[[58, -15],
[-22, 7]]
->
[[-22, 7],
[58, -15]]

[[33, 11, 37],
[50, 3, 10],
[22, 2, 13],
[30, 14, 13],
[18, 5, 21]]
->
[[30, 14, 13],
[33, 11, 37],
[18, 5, 21],
[50, 3, 10],
[22, 2, 13]]

[[-45, 15, -9, -41, 21],
[-1, 33, 5, 32, -4],
[-35, -21, -37, -26, -20],
[30, -6, 11, 1, -16],
[-40, -10, -23, -2, -4],
[0, 11, 1, 9, 3],
[-23, 31, -11, -18, 14],
[29, -42, 10, -38, 33]]
->
[[-1, 33, 5, 32, -4],
[-23, 31, -11, -18, 14],
[-45, 15, -9, -41, 21],
[0, 11, 1, 9, 3],
[30, -6, 11, 1, -16],
[-40, -10, -23, -2, -4],
[-35, -21, -37, -26, -20],
[29, -42, 10, -38, 33]]

[[0, 36, -11, 3],
[-33, 55, -21, -45],
[-28, -9, -41, 27],
[-27, 26, 9, 47],
[35, 19, 21, -26]]
->
[[-33, 55, -21, -45],
[0, 36, -11, 3],
[-27, 26, 9, 47],
[35, 19, 21, -26],
[-28, -9, -41, 27]]

[[-7, 16, 57, -35, -15, 3, -17, 28, 20],
[35, -8, 40, 1, -18, -15, -43, -8, -42],
[2, 20, -18, -17, -6, 13, 7, 16, 8]]
->
[[2, 20, -18, -17, -6, 13, 7, 16, 8],
[-7, 16, 57, -35, -15, 3, -17, 28, 20],
[35, -8, 40, 1, -18, -15, -43, -8, -42]]

[[26, 28],
[23, 29],
[33, 49],
[19, 2]]
->
[[33, 49],
[23, 29],
[26, 28],
[19, 2]]

[[8, -28, -6, -1, -5, -2, -1, -6, 0, -8],
[-49, 8, -19, 5, -6, 0, 6, 7, 3, 2],
[29, 14, 13, -13, -4, -1, -5, -1, -3, -6],
[-43, 19, 9, -15, -1, -2, -18, -17, -10, -1],
[16, 12, 2, 8, -2, 2, -9, 5, -2, 19],
[-38, 16, -11, -18, 3, -1, 0, 2, 9, -16],
[-28, 6, -19, 26, -7, -4, -3, -16, 4, 20],
[-12, -4, 2, -20, -4, -13, -18, -1, -1, 14]]
->
[[-43, 19, 9, -15, -1, -2, -18, -17, -10, -1],
[-38, 16, -11, -18, 3, -1, 0, 2, 9, -16],
[29, 14, 13, -13, -4, -1, -5, -1, -3, -6],
[16, 12, 2, 8, -2, 2, -9, 5, -2, 19],
[-49, 8, -19, 5, -6, 0, 6, 7, 3, 2],
[-28, 6, -19, 26, -7, -4, -3, -16, 4, 20],
[-12, -4, 2, -20, -4, -13, -18, -1, -1, 14],
[8, -28, -6, -1, -5, -2, -1, -6, 0, -8]]
---
[[27, -3, -25, -28],
[16, -34, -14, -9],
[-36, 21, 22, -41],
[9, 7, -18, 44]]
->
[[27, -3],
[16, -34]]

[[25, 21, 14, 33, 40],
[19, 17, 20, 10, 20],
[-24, -21, -20, -21, -52],
[23, 12, 16, 34, 21]]
->
[[25, 21],
[19, 17]]

[[-50, -16, 15],
[8, -15, 19],
[-14, 32, -33],
[12, -17, 17],
[40, -9, 7]]
->
[[-50, -16],
[8, -15]]

[[-24, 34],
[-42, 30],
[-11, 57]]
->
[[-24, 34],
[-42, 30]]

[[-1, 57, -34],
[-22, 4, 3]]
->
[[-1, 57],
[-22, 4]]

[[-23, -44, 13, 20],
[-16, -59, 18, 20]]
->
[[-23, -44],
[-16, -59]]

[[1, 7, -5, -5, 5],
[41, 14, -2, -19, 4],
[61, -4, 5, -7, -6],
[-46, 11, -5, -1, 7]]
->
[[1, 7],
[41, 14]]

[[38, 26, -31],
[38, 25, -32],
[36, 24, -30],
[50, 29, -36],
[37, 22, -31]]
->
[[38, 26],
[38, 25]]

[[17, 22, 2, 4, -45],
[-18, -47, 13, 2, 49]]
->
[[17, 22],
[-18, -47]]
